[[-28  -4   1   0]
 [ 15   2   0   0]
 [-25  -3   0   1]
 [  2   0   0   0]
 [-13  -2   0   1]]
->
[[-28  -4]
 [ 15   2]
 [-25  -3]]

[[  4  27]
 [ 26 -13]
 [  9 -22]
 [  3  12]
 [ 28  31]]
->
[[  4  27]
 [ 26 -13]
 [  9 -22]]

[[-27 -12   8  -3   9]
 [-23  -9   7  -2   7]
 [  3  -9 -10  -8   7]
 [  1   1   0  -1   0]
 [  4  -3  -8 -10   6]]
->
[[-27 -12]
 [-23  -9]
 [  3  -9]]

[[  0  -3]
 [-14 -32]
 [  6  -6]
 [  7   6]
 [ 14 -10]]
->
[[  0  -3]
 [-14 -32]
 [  6  -6]]

[[ 26  27 -29 -35   2]
 [-33 -25 -17 -32 -27]
 [-25 -16 -36 -18   0]
 [-31 -24  -3  20 -13]
 [-10   0 -32  -3 -22]]
->
[[ 26  27]
 [-33 -25]
 [-25 -16]]

[[-27 -10  22 -31]
 [-24  -8  -2  -3]
 [ 15  10 -20   2]]
->
[[-27 -10]
 [-24  -8]
 [ 15  10]]

[[  0   0   0]
 [  6   9  -7]
 [  4  -6   4]
 [-28   8  -8]
 [  0   0   1]]
->
[[ 0  0]
 [ 6  9]
 [ 4 -6]]

[[ -1  22  24  28   4]
 [ -1  19  14  -6 -13]
 [ -1   3 -20  24   9]]
->
[[-1 22]
 [-1 19]
 [-1  3]]
---
[[ -4  -3 -15]
 [-36 -17  13]
 [ -7 -17  -9]]
->
[[ -4  -3]
 [-36 -17]
 [ -7 -17]]

[[ 17  17  11]
 [  9  -1   3]
 [ 25 -31 -15]]
->
[[ 17  17]
 [  9  -1]
 [ 25 -31]]

[[-32  -1]
 [ 13   3]
 [  2   7]
 [ 23   3]
 [-28 -17]]
->
[[-32  -1]
 [ 13   3]
 [  2   7]]

[[ -1   1   0   3   9]
 [  8   0  -2  -3   4]
 [-10   2   0   4  29]
 [ -2   1   3   7 -13]]
->
[[ -1   1]
 [  8   0]
 [-10   2]]

[[  1  -2   0]
 [  0   0   1]
 [ 30  19  10]
 [-10   3 -14]]
->
[[ 1 -2]
 [ 0  0]
 [30 19]]

[[-19   9 -13]
 [ 29  21 -21]
 [  1  11  17]]
->
[[-19   9]
 [ 29  21]
 [  1  11]]

[[ -2  -9  -7  -6   7]
 [  8   7  14  12  -3]
 [-20  16 -33 -29  19]
 [ 11 -23  18  14  22]
 [ 15   1  27  22  -3]]
->
[[ -2  -9]
 [  8   7]
 [-20  16]]
---
[[-12  33  14  28]
 [ 12 -35   9  27]]
->
[-12 -35]

[[-12  30]
 [  0 -24]
 [-14 -10]
 [ 20  -7]
 [-26   3]]
->
[-12 -24]

[[-35  23]
 [-30   5]
 [  6  16]]
->
[-35   5]

[[ 12   9   4   0]
 [-26 -23  18   0]]
->
[ 12 -23]

[[ 23 -16  31]
 [ 30 -14  21]
 [ 27 -21  30]
 [ 26 -18  30]]
->
[ 23 -14  30]

[[-35 -12  12   5  23]
 [-27 -33  36   9  18]]
->
[-35 -33]

[[ 32   8]
 [  7 -10]
 [ -2  33]]
->
[ 32 -10]

[[ 17 -28  -8   9]
 [ -3   0  -2  -2]
 [ -8   2  -3  -5]
 [ -2   2   4  -1]]
->
[17  0 -3 -1]
